Each named move below is a turn or a mirror, shown by a few rows before and after it. Which moves, in which order, take the first row of each later pair to the second? The first pair is answered.
q_345:
[  5.7 -11.2   6.6   1.6 -22.7  23.3  18.8   0.7]  ->  [  2.3 -10.1   4.1   2.1 -23.0  29.4   7.1  -1.3]
[  1.7   4.4  -4.7  18.1 -26.0  -6.1  20.0   4.4]  ->  [ -7.7   6.8 -11.7  21.5 -26.9   8.8  -6.2  -1.8]
[ 15.8   4.6   6.0   4.1  12.4 -20.8  10.6 -10.7]  ->  [  5.0   6.2  -3.7   8.0  10.8  -1.5 -21.4 -18.6]
[  4.4 -10.6  -5.0 -31.5  13.1  12.6   8.6   3.4]  ->  [  0.6 -10.2  -7.0 -30.6  12.7  17.1  -1.2   2.3]
q_273:
[ -3.8  -0.2  -6.2  -4.5  -1.0  10.8  17.0 -14.5]  ->  [ -3.1   2.5  -5.9   2.5  -5.4   6.7  18.7 -12.9]
[  6.8  18.5 -21.3 -11.5   1.7   1.6  -6.5 -29.5]  ->  [  5.9  27.2 -18.0   5.2  -6.1  -5.9   0.0 -24.8]
[ 1.9  1.3 -0.2 -6.8  3.2 -8.0  3.8  6.6]  ->  [ 2.0  0.0  0.8 -6.4  3.4 -7.3  3.7  7.1]
q_405:
[  1.8  24.6 -12.4 -26.3  13.3  -6.1 -16.0  18.0]  ->  [  3.2  13.2   0.8 -21.4  19.3 -10.6 -29.6  14.0]
[ -0.7  10.0 -10.9 -11.9   5.9   7.0  -4.8 -14.6]  ->  [ -0.3   6.4  -7.8 -12.9  10.7   5.2  -9.5 -14.8]
[  2.8  -7.8  -1.6 -20.8   2.2   5.4   9.7  12.2]  ->  [  4.1 -14.8   5.1 -18.4   7.4   2.2   2.0  11.3]
[  0.5 -12.1  -5.2   8.2  -9.9   9.6 -20.1  13.6]  ->  [  2.0  -8.9  -6.4  10.2 -13.4  11.2 -16.8  14.4]
Then:
(2 to 4 moves a pair)
[ -1.8  25.9 -14.7  27.6   3.3 -13.7   7.1  -2.7]  ->  [ -5.8  -2.0 -13.5  -7.5  25.0  11.5 -24.0 -19.8] -> q_345 then q_273 then q_405
[ 15.4 -20.5  11.6 -18.5  16.6 -12.7   6.8 -23.3]  ->  [  4.7   6.9   5.2  32.4  -8.1 -16.9 -15.7 -18.6] -> q_345 then q_273 then q_345
[  6.9 -18.6  21.9  20.4   0.8 -15.5  -3.9   4.0]  ->  [  9.9 -23.7  22.9  10.9   5.9 -14.5   0.2   3.7] -> q_345 then q_273 then q_345
[ -2.9  -2.0  19.7  -2.1  27.5 -19.6 -10.1  19.4]  ->  [ -7.9 -11.0  14.9  -3.4  24.5  -0.4 -29.8   5.4] -> q_345 then q_273 then q_405 then q_273
[ -0.1   8.0  13.8  16.5   9.5 -19.9 -19.1 -16.0]  ->  [ 10.2  -6.7  15.4 -10.1  14.1 -20.5  12.6 -17.9] -> q_405 then q_273 then q_345
[ -7.6 -12.1  -8.1  -3.6   5.9  27.9 -14.5   0.5]  ->  [ -8.0  -1.5 -17.0 -10.1   3.7  28.1  -5.7   6.3] -> q_273 then q_405 then q_273
[ 11.0   1.3  14.6  14.4  -1.5 -29.0  21.4  -6.5]  ->  [ 10.7  -9.6  20.7  17.6  -2.0 -23.4  12.4 -15.5] -> q_273 then q_405 then q_273
[ -3.5  22.3 -31.3 -24.7   9.0  14.9 -14.4  -1.1]  ->  [ 14.5  -1.7   8.3 -23.5  26.9 -25.9  16.5   7.4] -> q_405 then q_405 then q_345
[  2.5  13.9   0.6  -4.8  21.8 -23.9   5.9   7.9]  ->  [ -0.7   6.2  -2.7 -18.0  28.5 -12.6  -8.5   2.0] -> q_345 then q_273 then q_345 then q_273
[  6.8   2.6   8.9   6.5   5.9 -18.0  16.9  -0.5]  ->  [  4.4   0.7  11.5  21.3  -0.1 -14.2  -1.4  -5.4] -> q_273 then q_405 then q_345 then q_273
[  9.2 -27.4   0.9 -33.2  -5.6  14.2  34.2  11.0]  ->  [ -1.9 -39.1   5.4 -18.2  -1.7  32.0 -23.0  -4.3] -> q_405 then q_345 then q_405
[ 10.0  -9.9   1.3 -22.6   3.9   2.4   6.3  -3.1]  ->  [ 12.1  -6.7  14.2  10.1  -9.6 -12.5   6.8  -2.1] -> q_405 then q_405 then q_273
[  2.2   2.5   1.4 -25.0   1.7  -7.0  21.4 -32.4]  ->  [  4.2  -8.8  15.2 -16.3   7.5 -12.2  10.3 -36.4] -> q_405 then q_405 then q_405
[ 16.6 -29.8  -6.7 -28.1   1.6  35.3  -5.5  -5.7]  ->  [ 18.0  10.9  -8.7  25.7 -30.8   2.3  30.1  17.7] -> q_405 then q_273 then q_405
[ -5.4  -5.2 -10.7   4.1 -20.8   3.8  29.2  14.9]  ->  [ -8.6   0.6 -13.0  11.5 -25.2   5.9  21.8  15.0] -> q_273 then q_345 then q_273
[ -3.8  16.5  -5.5  30.5 -19.1   1.0 -14.4  -9.6]  ->  [  3.1 -22.5   6.2 -19.8   8.4  14.0 -12.6 -22.2] -> q_345 then q_273 then q_405
[ -9.4   2.0   0.9   5.5  -1.9  12.5 -24.2   6.4]  ->  [-3.2  9.4  7.1 20.9 -9.3 -6.7  0.4 15.5] -> q_345 then q_273 then q_345 then q_273
[  3.9  15.0  -2.5  -8.9  18.7 -20.0  12.9  10.1]  ->  [  3.5  17.4   4.8  10.7  12.8 -25.2   6.5  10.5] -> q_345 then q_405 then q_273 then q_345
[  6.3 -10.4  -3.5 -18.0   9.0  14.3  -5.0 -28.4]  ->  [ 13.4  -4.1   6.0  -9.0   4.1  -8.6  27.1 -18.1] -> q_273 then q_345 then q_273 then q_345
[ -0.3 -13.3  -2.7 -25.3  24.4  -1.5   3.4   2.2]  ->  [  2.6 -23.5  11.5 -14.0  22.5  -9.4   1.6  -1.9] -> q_345 then q_405 then q_345
[  0.0  21.9 -19.1 -22.3   5.3   2.6  10.8  -8.5]  ->  [  3.0  11.2  14.4  18.0   7.2 -25.8  -5.6  -9.3] -> q_405 then q_405 then q_405 then q_273
